Turns in one plane each, and the order they were made in; the first pair answered
lef (before -> after):
[ -3.4 -31.5   1.6  11.7  -3.8  -4.3   3.2 -11.8  18.8  23.6   4.1  -7.3
   2.5  -8.1  -1.0   8.5   0.0 -18.3   9.7   7.8 -15.1 -12.8  20.6  14.9
  -0.8   9.1   5.6  -3.6  -0.1]  ->  [  1.6 -26.3   2.3  12.8  -8.3  -3.1   9.7  -7.5  20.8  22.0   2.3  -5.1
   8.4  -4.7  -8.7   6.1   4.1 -18.3   8.6   9.7 -20.6  -2.5  19.7  14.9
   0.9  10.0  11.2  -1.9   1.2]
[  8.1 -12.7  27.6 -11.0  -9.3   2.4   4.9   3.7  18.1   5.2 -13.7  14.7
  -4.8 -13.2   5.1  -3.0 -10.4 -23.4  24.9  -1.1   4.1  10.0   3.1   2.6
 -19.7 -14.3   7.2  -4.6  14.2]  ->  [ 15.1  -2.5  -3.0  -6.4 -19.2  19.9  18.3  11.7   0.9  -3.0 -12.1  -4.9
  14.3  11.9 -25.0 -10.0   1.8  -8.2   7.5  11.9 -17.1  25.1   5.2  -5.3
   9.7   8.8  10.7   2.1  -6.3]
[-32.7 -10.7 -10.7  -0.6  11.3 -33.8 -37.2  -5.9  -0.6   9.3   5.8 -20.2
 -30.1 -33.2  12.2  20.9 -15.1  12.7 -13.4  -5.1  10.8  -1.6  23.4 -19.9
  17.8   4.1 -21.4  32.1   2.5]  ->  [ -9.7  -9.1  32.1  -1.3  -6.5 -39.6  -8.7  -0.6  28.9   6.2 -17.7  15.8
 -26.5 -44.3  12.4   6.1  11.6  -7.5   8.9  -6.9   6.6  22.5   8.9 -11.4
 -11.2 -27.4  17.0  27.0  17.8]
Goki (before -> after):
[ 13.3   4.5  -2.0   0.4  -3.1   6.5  -4.8  -5.0  16.6  -1.4  -0.5  -2.5
   9.8   3.7   8.2  10.8 -16.4  -6.1   8.0   0.0   0.5 -14.1  -8.9   3.1
  -8.7  -3.2 -10.8   0.6  -1.4]  ->  [ 14.0   2.7  -4.3  -0.2   1.9   8.4  -7.2  -2.3  13.5  -1.5  -3.3  -2.9
  12.4   4.0  10.0   8.4 -13.2  -5.3   8.3  -0.3   1.1 -16.6  -7.8   2.0
 -10.7  -5.4 -16.1  -1.6  -0.7]
[-20.6 -17.6   8.0  -1.4   3.4  -0.2 -10.1  -3.3  -9.0   4.2  -3.9  -8.7
 -10.1 -20.5  16.9   2.7 -11.7   0.8   6.7  -8.5  13.6  -9.4  12.7   2.0
  -4.5  -4.8  -7.6   0.7  -2.2]  ->  [-20.8 -16.8  -2.9  -2.0   5.2   1.2 -14.0  -3.1 -14.6   0.3  -0.7 -18.3
  -6.9 -13.1   8.4   4.8 -14.0   7.8  -2.0  -4.9   7.9 -10.9  14.7   0.5
   2.8   3.6 -14.9   3.7  -8.7]
[-4.2 10.2  7.3 -5.1 -0.4 -8.2 -0.3  4.9  5.4 -6.9 -6.3  9.3  9.6 -1.5
  0.5 -5.0  8.4 -1.1  1.1  2.8  0.0 -5.5 -4.6  5.3 -1.5 -8.0 -1.6  0.1
  2.7]  ->  [-8.9  7.7  6.8 -6.2  1.1 -8.4 -3.5  6.0  2.6 -5.3 -4.1  7.7  7.8 -3.5
  1.6 -3.8  8.1 -1.8  0.0  0.9  2.0 -4.9 -2.4  2.7 -2.5 -9.9 -4.8 -0.1
  4.0]
rasoz (before -> after):
[ 19.7  -4.0  32.3  -8.7   6.9 -17.9  -2.2 -15.6  37.2   8.6   1.5  12.8
   0.7  -8.7   0.7  -6.2 -17.7 -27.0   6.0  -2.5  16.2  15.7 -11.9  -1.6
 -24.1 -20.7  -0.8  -5.9  11.0]  ->  [ 17.1   2.9   7.4  -2.6  18.8  -5.7 -16.2 -23.7  29.1  11.9  20.5 -10.0
   3.9  -1.5   4.1   7.3 -44.1 -19.7  -5.2  -3.0  13.8  -3.4  -2.6  -0.5
 -16.9   2.5 -27.9  -9.0  -0.1]
[ 19.9  20.8   2.3  17.6  -5.1  18.0   9.8  -5.6  -1.8   9.0   0.9  -3.1
   4.1  17.8  23.3  -8.4 -17.0  -8.2   7.2  -6.1  -8.1 -15.7   1.7  -7.7
 -13.6   8.8  12.0 -22.9 -21.6]  ->  [ 10.2  18.5 -12.9  16.0  -8.2  19.2   6.8  -1.0 -18.1   7.5   6.1 -16.7
   5.2  26.3  14.7 -11.2 -10.8   1.3  -3.0  -2.3  -9.0 -13.8   5.2 -15.5
   3.6  20.3   6.1 -15.1 -29.3]
[ 22.1 -17.4   1.9  19.4  -1.5  17.8  15.2  -0.6  26.3 -16.7   6.5  -9.1
  -2.9   3.8   0.0   9.8 -15.9  12.6   1.9  -6.4  13.0   7.2  -1.5  -9.2
  12.4   5.6   7.8  -2.8 -16.1]  ->  [ 23.3 -18.9  -4.6  18.4  -2.3  18.6  14.1  -0.4  20.1 -20.1   8.7 -13.5
  -2.1   5.9  -4.6  10.1 -12.0  15.5  -1.1  -6.6  12.8   8.8   0.6  -9.1
  18.9   7.1   4.9   0.1 -17.0]
Rik (before -> after):
[ 9.9 12.3 -6.9  1.4  6.6  8.9 13.4 -3.0  1.8  0.7  0.5  7.6  7.3  4.6
  0.7 -1.9  2.0 -9.6  6.2 -0.2 -6.4 -4.9 -1.5  4.5 -3.9  6.3  9.8 -2.9
 -8.3]  ->  [  6.9  10.0 -14.7   0.5   5.6   5.0  10.0  -1.2  -5.2   1.4   5.9   1.0
   4.3   8.2  -4.9  -2.4   4.7  -6.0   0.7   1.8  -7.6  -3.7   0.2   3.4
   4.6  10.3   7.8   2.0  -8.2]
[  8.5   6.4 -16.9   2.5 -11.6  23.6   4.2   7.0  -1.2  -4.1  10.2 -25.4
  14.3  18.2  -8.3  -3.2  -4.8  21.4 -13.9   7.8  -7.3  12.4  -4.7 -16.2
  14.7  20.4  -0.8  -3.9 -22.8]  ->  [-12.8  -5.5 -15.9  -6.0  -7.9   5.0  -8.8  10.7 -18.6  -0.6  11.7 -27.1
  -0.5   8.8  -4.9  -2.8   2.7  25.2 -16.2   7.8   4.5   9.2  -2.0 -22.1
  26.2  14.2  -8.6   6.4 -14.6]
[ -8.6  -9.6  19.3  14.6  -7.6 -17.9  14.6   5.4 -15.6  -8.1 -24.6  11.3
 -18.0  25.1 -27.0 -15.2  43.3  10.0  22.4   2.2   6.7   0.0 -24.0  14.0
  -2.7 -25.9  21.0  -2.8  30.1]  ->  [ -0.8  -8.9  24.1  20.3  -7.3 -10.9  19.3   7.7  -9.2  -9.9 -28.0  15.8
 -14.8  25.8 -23.3 -12.9  39.8   7.4  21.3   3.1   5.0   0.8 -25.2  17.9
  -7.7 -23.0  23.7  -7.8  29.1]

Each pair is two turns apart.
[  0.6   6.0  17.0   8.1  -1.6  -4.8 -12.8  -5.3   5.5   6.5  -4.4  20.3
 -12.2  -4.1  -6.1  -6.1  -8.8   1.6  21.8 -18.3  10.7   6.1   6.1  -5.6
   8.5 -16.9   8.5  -2.4   0.4]  ->  [ 11.4  18.2  -0.9  13.4  -6.8   9.4  -7.0  -4.3   3.5  -0.7  -0.6   8.6
   1.4  15.4 -20.1  -9.0  -6.0   9.6  11.6 -11.7  -2.9  14.2   8.4  -5.7
  19.9   0.8   8.1  -3.8 -17.5]	Rik lef
[  1.4  -3.1  -8.4   0.4  -9.0  -5.4  10.7  12.6  -8.7   5.0 -13.7  12.5
   2.9  16.7 -30.4 -25.8  32.6  -2.1   5.1   7.7 -10.8   7.1  -0.7 -10.5
   7.0  -3.6  17.7   3.5  -9.6]  ->  [ 17.2   7.5   4.1  14.6   8.5  12.1   0.8  -5.7  23.6  10.8  -4.2  17.3
   3.3   3.9   6.6  -6.0 -12.8 -18.2  19.8  -0.3  -3.9 -21.6   1.7   4.2
 -29.1  -1.6  -2.6 -19.3  -6.7]	rasoz rasoz
[ -4.5   3.7 -11.5  -7.2 -16.8  -7.8   1.8   4.4 -20.3  -3.6   6.8 -17.8
  -4.4  19.5 -33.6   7.9  11.2   8.1  -5.0   7.7 -10.1  13.0   2.1  -4.2
  29.4  27.2  12.5  22.1 -14.8]  ->  [-13.7   2.2 -16.5 -12.6  -8.2  -9.8 -10.5   2.1 -26.1  -1.0  11.9 -21.4
  -8.9  18.3 -24.8  13.1   3.5   9.2  -9.3   5.5  -3.8   2.9   5.9  -4.0
  29.5  29.2   3.9  25.0  -9.8]	rasoz lef
[  2.3  -6.9 -28.3   8.6 -22.1  13.9  11.8   5.2  -3.9 -13.8  -2.1   2.9
   3.3  14.5  -4.7  -8.4  24.7   6.8  -6.2  -1.0 -15.9   6.1 -17.8  -5.6
  25.7  11.5   3.7  11.8  -1.4]  ->  [ -9.0 -18.2   6.9   4.4 -12.0  -2.0  -0.8  -3.5  12.0  -5.1  -1.3  24.8
 -15.1 -14.6  31.7   1.4   7.2  -9.7  11.7 -11.3   5.8 -13.1 -17.0   1.9
  -4.0 -13.6  -4.5   4.6  20.2]	lef lef
[-36.1 -51.5  43.7 -33.0   2.8 -38.8 -21.5 -22.8 -18.0 -20.2 -30.8  13.1
 -39.6 -43.3  23.0   5.6  13.6  -5.6  27.5   9.5  16.3   8.8   6.8 -10.2
 -16.5 -42.9  18.8   0.4  43.9]  ->  [-38.7 -31.5 -32.8 -24.1   0.1 -10.2 -25.8 -13.7 -62.1 -33.2 -10.8 -48.7
 -10.6   6.9 -27.5   6.1  17.3  34.2 -18.9  30.5 -12.1  16.9  20.1 -25.4
  48.3  16.7  -2.9  15.9  -6.7]	lef lef
